In the data rows, 128 means zero.
Here are some points, one per row:
array([115, 128, 128, 146, 150, 105, 145, 117, 107, 171, 109, 137, 105, 149, 129, 162, 108, 121, 114, 121, 148, 143, 97, 158, 125, 104, 88, 110, 138, 110, 129, 118])
array([126, 120, 132, 92, 102, 114, 106, 145, 172, 122, 118, 129, 145, 114, 109, 121, 129, 102, 119, 160, 89, 144, 77, 111, 102, 127, 111, 106, 112, 138, 172, 146])
array([114, 152, 100, 158, 126, 118, 99, 119, 107, 130, 153, 121, 117, 126, 153, 153, 180, 115, 100, 149, 138, 118, 164, 116, 107, 129, 99, 109, 131, 122, 94, 106])
array([146, 125, 133, 112, 133, 156, 115, 130, 91, 123, 117, 103, 130, 127, 98, 108, 154, 144, 110, 140, 117, 158, 151, 150, 116, 153, 157, 107, 135, 86, 159, 136])
array([148, 142, 173, 120, 105, 176, 108, 112, 55, 140, 149, 124, 151, 129, 111, 100, 142, 104, 133, 138, 122, 86, 151, 133, 158, 134, 157, 102, 167, 151, 105, 141])
array([96, 105, 155, 98, 154, 146, 123, 154, 127, 148, 147, 131, 158, 128, 132, 183, 89, 91, 139, 73, 128, 123, 133, 146, 195, 156, 101, 154, 132, 115, 128, 106])
array([180, 141, 110, 93, 169, 126, 106, 111, 101, 149, 127, 119, 130, 105, 165, 119, 113, 168, 133, 145, 149, 124, 104, 144, 127, 166, 107, 134, 145, 116, 149, 145])
array([132, 117, 130, 129, 128, 171, 134, 163, 96, 160, 152, 169, 157, 134, 123, 82, 131, 155, 122, 111, 120, 155, 118, 126, 118, 120, 128, 162, 153, 155, 160, 118])
array([109, 136, 101, 118, 152, 103, 117, 95, 126, 122, 124, 100, 176, 162, 162, 120, 99, 170, 134, 164, 93, 182, 99, 87, 146, 140, 162, 131, 116, 140, 101, 104])
array([90, 136, 125, 96, 134, 105, 89, 156, 119, 108, 137, 125, 115, 152, 92, 135, 167, 146, 113, 120, 182, 104, 81, 125, 85, 110, 147, 165, 73, 102, 97, 135])
array([108, 112, 104, 143, 99, 140, 147, 156, 179, 122, 103, 80, 148, 49, 134, 121, 157, 160, 148, 137, 101, 81, 107, 151, 112, 128, 114, 133, 146, 152, 118, 99])
array([89, 106, 124, 160, 100, 132, 115, 102, 105, 121, 115, 123, 104, 116, 160, 118, 70, 123, 78, 187, 116, 109, 118, 167, 107, 84, 157, 167, 105, 100, 86, 127])
array([132, 139, 117, 130, 90, 126, 110, 55, 131, 106, 132, 116, 140, 158, 143, 112, 128, 201, 134, 125, 139, 147, 126, 137, 125, 156, 149, 100, 106, 59, 166, 145])
array([165, 145, 146, 140, 127, 158, 147, 125, 119, 153, 93, 147, 117, 104, 138, 144, 155, 123, 149, 83, 102, 113, 126, 99, 130, 145, 127, 98, 111, 101, 124, 100])
array([133, 118, 177, 116, 137, 100, 133, 83, 113, 85, 142, 117, 84, 95, 141, 112, 151, 142, 117, 131, 123, 140, 129, 115, 149, 200, 131, 95, 141, 135, 148, 85])
array([136, 69, 166, 107, 125, 111, 181, 125, 175, 168, 142, 125, 119, 114, 162, 112, 172, 123, 144, 127, 104, 119, 160, 131, 86, 83, 116, 161, 135, 201, 131, 149])
array([71, 180, 112, 111, 119, 135, 137, 124, 132, 137, 131, 153, 136, 140, 134, 129, 117, 122, 123, 82, 167, 143, 146, 131, 76, 106, 116, 161, 121, 81, 56, 177])
array([120, 142, 131, 93, 171, 123, 117, 149, 156, 87, 78, 168, 135, 165, 80, 188, 116, 168, 153, 137, 106, 127, 117, 107, 138, 144, 166, 98, 157, 145, 90, 125])
array([133, 131, 171, 137, 89, 107, 156, 112, 125, 115, 172, 151, 178, 121, 115, 185, 105, 151, 134, 143, 136, 121, 125, 110, 158, 130, 121, 193, 137, 96, 150, 148])
array([155, 141, 101, 144, 127, 100, 128, 136, 131, 125, 148, 96, 110, 147, 120, 112, 128, 98, 136, 112, 67, 82, 141, 163, 105, 115, 98, 160, 146, 143, 133, 91])
array([74, 96, 146, 135, 152, 150, 101, 167, 152, 114, 137, 114, 81, 149, 146, 75, 115, 115, 95, 105, 154, 82, 138, 74, 115, 129, 107, 103, 126, 101, 106, 151])
array([156, 154, 125, 127, 139, 139, 156, 140, 192, 154, 121, 158, 162, 129, 122, 142, 159, 100, 97, 147, 134, 155, 161, 150, 170, 131, 120, 121, 95, 111, 120, 134])
array([130, 151, 130, 168, 136, 123, 143, 128, 102, 114, 132, 134, 135, 107, 136, 128, 89, 108, 142, 137, 137, 127, 164, 141, 139, 96, 107, 106, 88, 174, 138, 122])
array([126, 137, 114, 148, 139, 142, 151, 166, 109, 109, 111, 158, 78, 132, 145, 88, 113, 87, 153, 131, 113, 141, 138, 136, 142, 182, 132, 148, 103, 174, 143, 139])
array([129, 113, 101, 156, 123, 133, 99, 115, 95, 132, 140, 128, 107, 95, 95, 166, 113, 125, 144, 122, 129, 98, 154, 87, 155, 146, 118, 141, 137, 156, 148, 131])
array([160, 76, 83, 138, 144, 158, 127, 153, 97, 160, 127, 133, 120, 129, 117, 135, 89, 151, 113, 98, 138, 158, 157, 124, 102, 137, 152, 108, 130, 79, 173, 135])
array([127, 97, 114, 105, 131, 112, 175, 116, 73, 162, 108, 155, 135, 94, 95, 126, 106, 104, 112, 123, 130, 121, 126, 115, 147, 134, 112, 101, 135, 165, 117, 131])
array([144, 141, 103, 159, 132, 159, 149, 85, 128, 104, 152, 73, 90, 155, 128, 158, 150, 157, 140, 129, 117, 105, 102, 171, 113, 156, 101, 133, 110, 142, 139, 139])
array([132, 112, 110, 114, 156, 106, 125, 148, 128, 124, 122, 169, 144, 147, 130, 131, 129, 139, 154, 108, 157, 106, 166, 151, 187, 120, 126, 109, 123, 108, 158, 109])
array([105, 212, 162, 115, 148, 123, 111, 106, 161, 137, 139, 102, 143, 110, 94, 129, 125, 140, 132, 131, 94, 106, 146, 140, 119, 103, 120, 149, 125, 159, 152, 156])
array([121, 159, 113, 119, 112, 147, 119, 83, 162, 138, 122, 108, 105, 110, 124, 153, 153, 115, 102, 119, 154, 145, 83, 123, 127, 119, 167, 123, 114, 135, 145, 91])
array([148, 152, 113, 97, 127, 118, 117, 140, 134, 154, 184, 113, 90, 131, 162, 127, 131, 159, 158, 135, 111, 162, 137, 141, 162, 111, 151, 100, 102, 129, 123, 110])
array([161, 95, 137, 90, 91, 142, 129, 141, 134, 105, 87, 131, 139, 159, 105, 156, 144, 146, 101, 132, 132, 120, 145, 98, 162, 119, 121, 161, 178, 160, 128, 127])
array([103, 102, 136, 125, 149, 107, 99, 127, 128, 63, 116, 152, 147, 110, 165, 144, 146, 106, 124, 94, 149, 144, 137, 124, 120, 62, 126, 131, 118, 103, 65, 152])
array([154, 125, 130, 165, 121, 89, 99, 127, 187, 121, 128, 114, 138, 109, 112, 109, 127, 132, 107, 104, 124, 148, 133, 118, 169, 132, 153, 116, 162, 154, 117, 183])
array([159, 121, 155, 129, 109, 105, 119, 138, 160, 130, 149, 182, 144, 142, 130, 128, 89, 143, 97, 137, 122, 140, 86, 161, 96, 121, 103, 131, 134, 159, 112, 113])
array([120, 123, 142, 170, 71, 103, 96, 96, 110, 170, 99, 137, 136, 153, 146, 148, 128, 116, 184, 127, 110, 137, 120, 128, 119, 137, 123, 146, 134, 120, 157, 146])
array([126, 162, 126, 118, 149, 126, 165, 135, 141, 106, 127, 118, 123, 140, 166, 124, 141, 70, 114, 132, 105, 114, 138, 123, 144, 154, 153, 112, 141, 145, 176, 138])
array([97, 73, 114, 174, 177, 122, 154, 128, 131, 101, 134, 112, 120, 116, 111, 91, 144, 94, 147, 177, 159, 136, 91, 99, 75, 101, 153, 161, 159, 118, 93, 130])
array([118, 116, 136, 150, 139, 138, 147, 184, 116, 129, 112, 114, 123, 161, 129, 86, 161, 117, 119, 113, 164, 110, 104, 97, 139, 122, 112, 99, 100, 84, 85, 135])
array([129, 131, 117, 108, 109, 163, 139, 134, 141, 117, 118, 137, 105, 138, 89, 86, 102, 115, 163, 127, 131, 132, 144, 129, 146, 79, 111, 131, 128, 135, 142, 103])
array([160, 145, 132, 125, 81, 118, 143, 149, 128, 140, 124, 99, 158, 127, 127, 131, 111, 111, 147, 165, 166, 167, 136, 139, 63, 154, 158, 103, 126, 115, 141, 101])
Along one direction, these points spread out more than along any other. Take the direction at right angles to it along which they spread out most. Then take the direction at right angles to both along which they spread out most. Go by this last direction. Where along it does each point below lie, from 0 to 99? 50 is the average, and the first point above lies past it. One standard deviation of the points above along it is 16.
array([155, 141, 101, 144, 127, 100, 128, 136, 131, 125, 148, 96, 110, 147, 120, 112, 128, 98, 136, 112, 67, 82, 141, 163, 105, 115, 98, 160, 146, 143, 133, 91]) 30
array([165, 145, 146, 140, 127, 158, 147, 125, 119, 153, 93, 147, 117, 104, 138, 144, 155, 123, 149, 83, 102, 113, 126, 99, 130, 145, 127, 98, 111, 101, 124, 100]) 64
array([132, 117, 130, 129, 128, 171, 134, 163, 96, 160, 152, 169, 157, 134, 123, 82, 131, 155, 122, 111, 120, 155, 118, 126, 118, 120, 128, 162, 153, 155, 160, 118]) 59
array([120, 123, 142, 170, 71, 103, 96, 96, 110, 170, 99, 137, 136, 153, 146, 148, 128, 116, 184, 127, 110, 137, 120, 128, 119, 137, 123, 146, 134, 120, 157, 146]) 41
array([103, 102, 136, 125, 149, 107, 99, 127, 128, 63, 116, 152, 147, 110, 165, 144, 146, 106, 124, 94, 149, 144, 137, 124, 120, 62, 126, 131, 118, 103, 65, 152]) 62
array([90, 136, 125, 96, 134, 105, 89, 156, 119, 108, 137, 125, 115, 152, 92, 135, 167, 146, 113, 120, 182, 104, 81, 125, 85, 110, 147, 165, 73, 102, 97, 135]) 49
array([108, 112, 104, 143, 99, 140, 147, 156, 179, 122, 103, 80, 148, 49, 134, 121, 157, 160, 148, 137, 101, 81, 107, 151, 112, 128, 114, 133, 146, 152, 118, 99]) 18
array([74, 96, 146, 135, 152, 150, 101, 167, 152, 114, 137, 114, 81, 149, 146, 75, 115, 115, 95, 105, 154, 82, 138, 74, 115, 129, 107, 103, 126, 101, 106, 151]) 67
array([115, 128, 128, 146, 150, 105, 145, 117, 107, 171, 109, 137, 105, 149, 129, 162, 108, 121, 114, 121, 148, 143, 97, 158, 125, 104, 88, 110, 138, 110, 129, 118]) 57
array([133, 118, 177, 116, 137, 100, 133, 83, 113, 85, 142, 117, 84, 95, 141, 112, 151, 142, 117, 131, 123, 140, 129, 115, 149, 200, 131, 95, 141, 135, 148, 85]) 45
